Rotation paths and how fast each direction turns (degrees per step)
Each turn is a multiple of 5 degrees from 10 to 175, or 0.
Each row of a path follows its step; steps can be skipped.
path 1
step 0: [ 16   3 -14  -2   5  30 -18  -5  -2  25 -12 -21   9 -15  18 -44   0  30
  -5  -3   3  21 -19   3  12   4  47 -14  29 -14 -31 -10  34 -11 -17]
step 1: [-12 -25  19  19  -6   8 -14  24  18 -11  28  -3  15  -6 -21   0 -15  13
  14  -5  21  18 -27  39  29   8   6  14  33   6  17  34  26 -28 -19]
step 2: [  6  14 -41   0 -32   3  10 -16  36  -4  -4 -19  12   1 -31  -1 -26  41
  10 -11  -7  34 -34  -6  -4 -23  10 -10 -22   8   5   7  -6 -19 -24]
step 3: [ 10  -6  23  -3  19  -2 -19 -15   4  -7 -21 -19  -5  -5  19   2 -17  -6
   7  13  34  43 -42   2  -3  11  40 -39 -14  20   4  -1  31  -9   0]
step 5: [ -3  12  -7   1 -33  21  -7 -40  10  -1 -14  15  -2   0 -34 -13 -20  43
  13  -9  31  -3  -7  29   4   9   1  -2   3  49   2  -4  39   1  -4]
step 6: [ -1 -10 -16  16  -2 -20 -17  10  34   0 -13 -28   5  13  -5  24 -12  15
   3   9   5  30  10 -38  27  19  15 -18 -12  21  38   5  44 -14  16]
step 7: [-14   8 -22  17  12  11   5  -9  24 -25  -1  -9 -21  20  15 -36  18  27
  36  28  -3  10 -20   7 -25 -17  12 -29  10   3  10  15  37  25  10]
step 8: [  3 -14   1  25   2  19  -1 -19  -8 -43 -17  12 -23 -10 -33  39 -18   5
  43  -8   3 -19  -3  18   2  12   8 -17  12   2  27 -20  36 -11   7]
step 9: [ 22  26 -40  15 -18   4  35  -5  26 -14 -43   5   8  27  -1  -4  -3  -7
  18 -13   3   5  20 -17  13  14  18   6 -10  12 -14  17  36 -14  30]
step 11: [ -5 -29 -37  22  -1  -1   8  -1   8 -16 -11 -30   8  16  -9  27  47  13
  23   8 -33 -24   2  33   4   8  -5  -4   8  -9   6  -5  38 -22 -12]
step 12: [ 17  17   8  16  -5  -1  23 -28  14 -26 -32  13  -1  22 -47  16  15  21
  -8  17   8  -1 -12  -1  20  -9  21 -26  26 -17 -37  16   9   4  22]
Directions:
[ 21  -4  -2  -7   0 -11  -3   0  -2  15  -8  -2   6  10  -4   0  -8  -2
   0   6   4   0   3   0   5  -2  15  -5  -4  -8   2   0   0   8  12]
115
[ -1   4  -5  -4 -14   3   8  11   3   5   3  11  -1   1   1   5 -12   4
  -8  -9   3  -2  -2  -3  10   3   3  20   2  10   7  11   4   4   2]
90
[  8   5   4   1  -6   0 -13  -4  -2   8  10  -4   0  -4  -3  -4  -7   3
  16   6   3  13  -6  -8  -5  14  -1   4  -3   4  -2   9  -5   0 -16]
20
[  4   7 -11   3   4   8   7  -1  11   6  15  10  -5  -6 -12 -12   5   1
   0  11   5  -4  -6  -6   5  -8  -6  -6  -6  -1  -1   4  -9   1  11]
140
[  5  -8   4   8  -3 -12   8  12   8  -2   6   2  11  -3   3   0   0 -15
   4   7  -3  -5   0   0   8   8 -10  -2 -13  -3   2   3  13 -10  -4]
145
path 2
step 0: [-15  -3 -15  29  15 -22   1  20  27  -1 -19 -33 -11 -38 -12 -39   1 -13
  -7 -16   2  29  42   1   4   5  30  27  -6  33  -1   4 -23 -17  -4]
step 1: [-12  22  21 -26   0  -6   6 -37  -3  20  -3 -57 -14  29 -32 -13 -39  -7
   6  13   7  18   6  12   0  -3  10 -25  -8 -15 -34  20   5  -9  27]
step 2: [-13  20   6  31 -49  -5  15  -5  20 -36  25 -19  -4  -7 -25 -13  -4 -19
  29  -8 -26  12  20  -2  30  -5 -13   1 -39  10  31 -27 -18  10  -1]
step 3: [ 23  23  -8  10 -14  23 -28  -1   9   6  20 -20  15  14  -6   5  -9   1
 -13  22 -38  31  13 -51 -20  19   1 -30  17  23 -28  22 -16 -25  10]
step 5: [ -4 -12   4  15 -24 -11 -13 -44 -18 -28   5 -15   3   9  42   5 -16   0
 -38 -33 -15  35   0  16 -13 -15  18 -12  -4  23  -4  14 -11 -32  31]
step 6: [-20  12  28  23  25  22 -24  -7 -34  10  13  -9 -24 -45 -44  11   8  -8
   6 -13 -23 -16  18  25 -24   7 -22 -15 -30  16 -13 -17 -16  -5  13]
step 7: [  8  -4   3  10  -2 -22  29   5  -4 -13  16 -16  30   8 -25  -8 -33  -2
  -9 -48  -9  23 -13 -27 -37  25  -2  33 -16  -9 -16  -6  -3 -47  -4]
step 8: [ -6  27  17 -30   5 -15  22 -29  12  10 -13 -22  30  -9 -24  13  24 -18
 -33  -3 -40  -4  10  18  12  -9 -31 -13  -8  33 -41  -6 -12  11 -19]
step 9: [  7 -44 -26  -4 -26  11  -3  -3 -28  -4  -2   2  14 -14 -30  -8 -13 -63
  -5  21 -14  32  -4   4  21   5  24  16 -16  13   1 -15 -10 -38   8]
step 11: [  4  15  -7   8 -11  -4  -3  52 -15  -1   8 -16   4 -20  10   5  -8 -42
 -20 -36 -10 -14  45  -9  28 -12 -13  42   3   7   3  13 -22 -19  26]
step 12: [-16  35 -33   9  26   0   1 -36 -14  41 -14 -16   9  17 -18  14   6 -18
  -7 -28   7  49  24   0 -12  -6  13 -16  28 -18 -19 -16  -4  -7  21]
Directions:
[ 12   5  -7   4   5  -4   6  -7   7   7   6  -3  -3  -2   0  -4  10   3
 -14   9  -6   0   1   5  -1 -10  10   9  12  -2  -4 -10   5  -9 -14]
85
[  2   3   5  -2 -13   8   7   3  12   1   2   0   3   2   7  -3  -1  10
  -8  -6   0   8  -8  14   2 -12 -16   8  -7 -10   2   4  -7   3   1]
125
[  6 -11  -5  -4  -5   0  -3   1 -11  -2   6 -11   9  18   6  -1  -6   4
   3  10  -4  -3   5   3 -10   1  -2  15   5   2   0   9   4  -9  10]
170
[ -9   7  -3   1   7  -4  -3   9   4  -7  -8  -5  11   4   0   3 -12   6
 -17   3  15  -9   7  -5   6   3  -2   3  -3  -2  -9   3  -5  -5 -11]
100
[  2  -6  11   8  -9  -9 -17  -4   5   5   9  -9  11  -7  -7   1  -3 -13
  -2  -6   5   9   7  -1  -4  -6  -4   1   3   0 -11  -5   2   5   1]
0
[ -3  -4  -5  -4  -6  -3  18  -3  10  -5   2  -4   4   9 -14  -7  -1  -2
  11  11  -4  -2  -4  -8  -3   1 -11  -6  -6   3 -13 -10   2   1  -6]
60
path 3
step 0: [-38  13  -9   6 -15  -6 -17  -7 -17   5  -4  -7   6   3 -11  25 -23  17
   8  -6 -20 -21   6  -4 -17  13 -21  33  11  19 -19  10  -4  15  42]
step 1: [ -1  -8   7   2  -2   5  -7  -2 -16 -13 -10  28  24 -18   2  35 -14  -1
   1   0 -18  21 -30 -13  -5  -7  32  15  -3   4 -36  20 -23   1  38]
step 2: [-10  -6  -4  11   0  10  20 -27 -20  -6 -34   8  -2  14   1   1 -27  -6
   2   2 -31  -9 -21  20 -24   0  13  31  -8 -34 -15 -19 -20 -15   8]
step 3: [ -8  15   2  17 -15 -10  12 -30  -9  -2  43  15  -2   2 -15 -11  -6 -12
  13 -33 -45  -3 -20 -19 -15  -1  -7  22  -9  -1 -14  -3 -14  -9  11]
step 4: [-25  14   2 -14 -13  -4  12 -12 -17 -23  25  13  13  -5   0  -4 -13  -3
  -6  -8 -13  -9  38   2  -8  25  24   8 -23 -17 -42   5 -21   6  23]
step 6: [ 14  -7  -4  31 -14   7  20 -22  -4 -38 -23  39 -10  -6 -34 -22  -6  -8
  15  -5 -22   0  20   0 -13  -5   7   3 -14 -12   1  16   3   0  12]
step 8: [-12 -16 -10 -19 -19 -16  -3   6 -14 -46  21   6 -32  -6   7 -10   5 -44
  -5  17 -20  19  15  -6  -6   2  -2   2 -20  -2 -13  -9  15  15   2]
step 9: [-10  -4  -8  25 -17 -16  24 -12   1 -16   3   4  -2  26  11  -5   9 -10
  -1  42 -17  21  42 -10  16 -17  -3  -9  20 -24   1   8   3  22  17]
step 10: [ -3   2 -21  25  -9   3  19  -4   0 -29  -5  -1 -16 -27   4  -6  28  -3
 -12  -4   2  20  18 -10 -37 -12  15  11  29  -6  11  26   6  31 -16]
step 11: [ -4  26  11   4 -12   5  -7   1  23 -16 -21   6 -48   8  12  -1  -7  -3
 -24   9  -8   9  26 -20 -11 -22  12  29 -13  17   3  -2  18  33   3]
step 13: [-21  -2  -7  18   9  -1  11  -5 -28 -17 -12  -1  -3  -2   2  33  16 -12
 -15  46   1 -11  -2 -19   1   2  -5  37  25  13  -1  14  11  22  16]
Directions:
[  2  -2 -15  18   8  -4   3  -8   0  15   4   0   7  -6 -18  -4   9  -2
   4   1  -6  -7   8   1   5   1  -6   7   3   0   0   2   8   0   1]
110
[  5   1  11   2   7  -5  -1   4   4  10   9   5  -3   8   5   6   9  10
  -3  -2 -10  16  -7 -11  13   1  -1   9  -3  -8   7  10  -1   0   2]
170
[-11   8  -9   3  18   0  -5   6  -5  -9  -6   0   8   4   1  -3   1   8
  11  -7   1   6   2  -6  11   0   3  -6  -3   8   6 -13  -3  -4 -12]
0
[  5  10  -3  -4   0 -13   8  -6   4 -16  -5  -3  -6  -4  -3  -7  14  -8
 -10  -1  -1   8  10   0   5  -4  -8 -12  -7  -8   7   4   1  -1   2]
20
path 4
step 1: [ 25  -2  -2  -7 -21   7   5   8  32  -3  -6 -23  18 -24  11  29 -16  -1
   9 -25 -56   6   8 -30  41  16  -6  12  19  35  -3  25  -1 -32   4]
step 2: [ 27  23   2  19  -8   6 -18  23  14  28 -12 -26  -2 -12 -26   5   6  24
  -2  11 -61 -12   5 -28  12  54 -21  -2 -24   7   0  13   0 -15  11]
step 3: [ 32  49  17  22  19 -22 -10   5  12 -15   6  -2  17  -9   3  11   4   3
  16  32 -56 -24 -35  12   0  18  -9  36 -28  -9  -8  -5  14  -9  13]
step 4: [ 33  23 -30  10  -7 -10  11  -9   9  -7  11 -11 -25 -27 -21   0 -24 -11
  37  -2 -34 -11 -22 -19  -2 -26   0  52 -18   3 -40 -19  14 -13   1]
step 5: [ 26  11   7 -25 -38  17   4   0  14  14 -25 -20 -14   6 -10   9 -23  -8
  10 -16 -21 -30  -3 -12  25   4   6  74  19  14 -11 -23  -9 -23 -16]
step 6: [ 21  13 -35  14 -25  20 -11  18  44   0 -29 -32   4  14   3   5  -5   3
  14 -14 -45 -37 -13 -13  10  34  10  16  45 -11   8   3  -3  13   4]
step 8: [ 30  37  -4  38  -3 -26  19 -22 -12  38  11  -8 -29  23  -3  -2   2  25
  31  18 -51  -4 -18  -8   0   1   4  13   3   0  -3 -11  24 -20 -23]
step 9: [ 23  40   5  12  -4   6 -22 -16   7   9  14  -6  13  36  10   1   7 -22
  41  -1 -43  22  -9 -14  14 -27   0  51  14  14 -20 -20 -10  -5 -28]
step 10: [  0  28 -23   2 -45  27 -10  11  10   9 -20 -32  24  13  16 -27 -28  -6
  17 -26 -24  19 -27 -48   3   4  -3  31  -2  14 -13  -7  19  -5 -10]
step 12: [ -7  -6 -12   6   6  -9  32  -5  26   1   3 -29 -10  11  12   1  22   3
  29 -11 -85   1 -39  14  21   4  -7  -1   1   1   8   9  33 -11   7]
step 13: [ 15  11  10  -5  25   2 -14   3  -8   5  -6 -19 -19   5 -26   6  36   6
  38 -13 -54  16  -1 -22  21  -8 -16  18   4  30 -31   1  46 -30  -9]
Directions:
[ -7   9   2   8  -9  -4  -1   2   8   4 -11 -14  11  -8   4   2   4  -6
  -4  14   5  -9   2  -1  -2  -2 -13  -9  -5 -12   3   4   6   6  -3]
85
[  5   3   4 -16  -5  -8  -4   9   7   5   1 -14  -9   9   2   5  10   0
   4  -3   6  10  11  -8   8  -2  -5   1   7  -1  -9   4 -11   0   0]
90
[ -1   0   2  -8   9   0   0   9  12 -15 -10  -1 -15  -4 -15   5   0  -1
   3  -3   5 -14   1   7  -7   5  -4   9  -4  -4  -2  -3   9  -3   2]
35
[  0  -7  -2  -7   0  -4  -5 -10  -9   7   8   5  -3  -1   0  14   0  -5
  -2   5  -5   1   2  -2  -9 -15 -12  12   9  -9  -4   1  15   1  -4]
80
[  0   8   7  -4   1  -5   5   4 -18  -1 -14   1  -4   2   7  -4   6   5
 -17   9  -4  -3   3   0  -5  11   9   4  11  -1 -11  -5   3  -3  -4]
130
[ -7   0   2   7   0  -1  -4   4  11   1   6   5   3  12   4   2  13   0
  -7  -2 -13  -1  -2  19  -3   2  -3  10   3  -9   3  -8 -12  11   3]
120
[-11  -6   3  -1  16   6   2   0  11   3  -4 -10   2   1   5 -16   7   5
  -2   2   0  17   6   1  -9  -7   2   6   1   3   7   5  11  -7  -4]
20
[  3  12   9  12   7  -3  -6  -4   7   1   1  11  -4   5  -8  15   9  12
  -4   0  -7   4   6  -4  -3   1  -1 -16  -2   6  -1   8   5  -6  -3]
65
path 5
step 0: [ 13  14   1 -28 -32   1  -1 -21  11  18  -6 -21   3 -10 -10  53  13  16
 -12  19 -11  34  -1  30 -45  32  30  -1 -16  -7 -44 -18  26  -5 -10]
step 1: [  7  30  19   1 -29  -4  25  -3  -3 -14 -14 -18  28 -23 -31  -7 -15  15
  -3   4  -4  52 -21  24  -6  15  -7 -20 -26 -10 -64  14  25 -11  -5]
step 2: [  3 -18  20 -11 -22  -8  31  15  18 -10 -15  -9  14  -5 -10  -6 -43  15
  44  16  -1  25 -15  22  -3  43  37  25 -12  12 -26  30  18 -34 -23]
step 3: [ -6 -16   7 -22 -10  25  51  25   3  -3 -45  -1  -4 -16 -18 -14 -29  22
  30  -8  -8  42  13  58  15  23   7   9  18 -15  -4 -10 -22  -3  -8]
step 5: [  3   1 -32 -42  21   9  22  -3  31  40 -13  -5 -30 -17 -50  46 -15   6
 -13 -21 -10  -2 -14  34   6   8  -3   6  17 -16 -38  15  10   1 -12]
step 6: [ 13  32 -32 -19  18 -15  27   3   2  -2   7   7 -21   1 -20  17  -1  22
  15  11  -5  13 -12  36   9 -11 -11 -23  20   2 -50  65  32   5  16]
step 8: [ 61  -1 -23  -5 -10   0   7  44  -9 -24 -15  -2 -16   3 -34  14  12  19
  37  -1   0  54  23  33 -25  -2 -13  -7 -10  -4   3  11   3  26 -11]
step 9: [ 50  -4   5  -7 -16 -12  17  16  11 -12  -2  -8 -49   7 -48   4  10  16
  21   3 -45  21  -9  13 -29 -13  39   2 -44   3 -15 -22   2   2   8]
step 11: [  1   8   5  -5  -3 -18  17 -12   7  -8  13   5 -23  -6   5  12 -22   9
  42  23 -35  -2  -3  45 -44  44   5 -26   3  -7 -42   5  -1 -28  36]
step 12: [ 20  13  21   3  24  -5   6 -14   9  17 -16 -36   0 -45  -2  -3 -21  40
  18  13 -12  18  16  39 -25  31 -22   6 -15 -38 -27  20 -34 -27   8]
step 13: [ 24  -5 -15  13 -22 -31  16 -14  30  29   4 -14  14 -24 -14   2 -19  32
  31 -17  -6  21  48  47 -26  11  -5  -3 -11  14 -13  32  -6 -11 -32]
Directions:
[ -2   3   9   3  10   3  -9  -1   1  -5   0   0   9   3   6   4  -9   5
  -2   5   2  -7 -14   0  -6   9 -14  -4   1   0 -18  11  11   3   6]
70
[ -2   8   0  -4  -5  -4  -7   2  -8 -12   1   6   0   1  -3   4   9  -6
   0   3  11  15  -3  -1  -1   3   1  17 -17  10  -5  -7   5   8   6]
45
[-15   3   3  -3   0   4   9   7  -3  10  -4  -2   9   8   1  -4   0   5
 -11 -12   8  15  -7  -2  -6   2  10   5  13   6  -4   3   2  -7  -5]
25
[ -4  -2   5   9   2  -2  12  -4   4   3   4   0   0 -11 -16   3   4 -11
   2  -8  -2  -3  -3  -8   9   0   2  -5  -5  11   1   6  20  -7   7]
85
[  4 -12 -12  -1   0  -4  -4   0   2   0   4  -1   8  -1  -7  13  -8  -5
   4  -4  12  -6  -4 -10  -7  13  -3  11  -2  -3   7   5  -4  -8 -16]
135
[ 10   6  -3   9   6  14  -2   0   9  -9   1   0  -2  -4   8  14  -2  -5
   3  -5  -5  10  -4   4   8  -2   7  -3   1  14  -9   1 -13 -11  -4]
0
[  5   2  -5   7 -15   4   0  -7  10   1   8  12 -11   9  13  -5   3   9
  10  -5   1  -2   5  -8  -4   7   8   6   2   0  -4   7  13   0   0]
160
path 6
step 0: [ 33  -7 -35  19  -6  12  14  24  18   6 -10   6 -29 -19   1 -25   4   0
  17   3 -19   4 -23 -15 -17 -15 -30 -10  -1  18  10  24  11 -30  36]
step 2: [ 10 -38   8   8   3 -36 -16 -13  -2  -8  10   1 -25   2   1 -23  -1  -2
   1   4  13  -5  -8 -22  28  18   6 -42  -5  34  23 -13  43  -5   0]
step 3: [  6 -12  -7 -12  -2 -18  22 -20  32  -7  -2  18  17  17  11 -17 -23 -15
 -26 -12  -1 -30  17  19 -13 -31  11  17 -33  13  16  -3  26  15 -33]
step 5: [  0   5 -30   9   8  -9  18  13  -5 -24 -12   9 -24   1 -24  -8 -15  26
 -17 -16  -5 -24  20  14 -16 -35   8  13  12 -17  -5  28   8 -49  19]
step 6: [  8 -23 -20  14   2 -28 -21   4  -2 -12   1  -1 -19 -44  -8 -15   4 -23
  22  43 -30   3 -11 -23  15  -7   1   5   9   8  17  39   3 -13  -4]
step 7: [ 30  16  12   9  -5 -18 -18 -19  19 -44   2  18 -17 -25   5 -26 -13  -9
 -17 -14  20   7  -2  10 -24  10  -9   4 -28  18  26  -3  35  -8  27]
step 9: [-11 -11 -32  33   5   7  21   8   2  -3  -9  13 -21  42   3 -33 -10  12
 -22 -26  -5 -34 -14  15  10 -16  13   1 -12  32   3   0  32  20   6]
step 10: [-10 -13 -24 -18  -9 -18   9  -8  20  26 -13   3 -34  -6  -2  -1   8  -1
  19  12 -35 -23   4  20 -36 -20  25  34   9 -21  -8  28  10   0 -21]
step 11: [ 12  -7 -22  24   3  -8   4  27 -10 -19  14  37 -39 -36 -17 -26   4  15
  10  -3 -23 -16   4   0   4  26  -5  -2 -11 -19   5  -8   7 -34  28]
step 12: [  6   4  -3  -1 -15 -42   0 -24 -17 -52   8 -14  -7 -31   4  29 -30 -11
   7  11 -21  -6  12  -8 -11 -35 -16 -10   0   4  22  19  19 -10   0]
step 13: [ 25 -24  18  32 -33 -17   1   6   7 -24   2   7  11 -11  25 -46  18  -3
  11   7   6  -6 -27   7   5   0   1 -15   2  37  21   6  21  29  15]
Directions:
[ 15  12  -5   3   2  13  -6  -4  -8  10   1   5 -13  -1   0   5   0   8
 -12  -1   5  -3   0   1   1 -10  -6  -6  -4   9   0  -9  13  -3   7]
160
[  3  -1 -13  -1   6 -12  -2   3  -2   2   3   3  -6 -10  -4   6   2   2
  -3  -2  -6  -1 -16   5  -2  -6  -8  -1  -3 -10 -10   5 -20  -9   9]
65
[  2  -5   3  14  10   3  12  -4   3  -5 -12  -3   0 -10 -13   8   9   2
  -1  10 -10  16   7   2  -2  -2   0  -3  -1  -6   5  -3   6  -1   7]
65
[ -1  -1   8  11   0   6  -2   1   0   1   1  12  -4  -6   1   3   1   8
  10  -6  15   4  -7  -7 -14   1   0  -1  -9 -15  -4   7   5  -1 -14]
110
[-15   9   5  -2 -10   2  14  12  -7  -2  12  -3  -3  -1 -10   3  -1  -5
  -7   3   3   5  -6  11  -3  -2  -4 -13   1   8  -3  10   6  -1  -2]
95
[  5   8 -10  -1  -8 -10  13   4  -3  -9  -4   6   7   9  13   1   2   6
   6   0   3  10   4  -1  -1  -8 -14  -6  -8  -2   5  -8  -5  11  -2]
80
[ -3   0 -16   4   0   3   5 -14   3   3   6  -2  -1   2   8   0   7  -7
 -12  -9   3  10 -11  -1  -3   9   7  -6  10  -5  16  -1  -1  -3  -7]
55
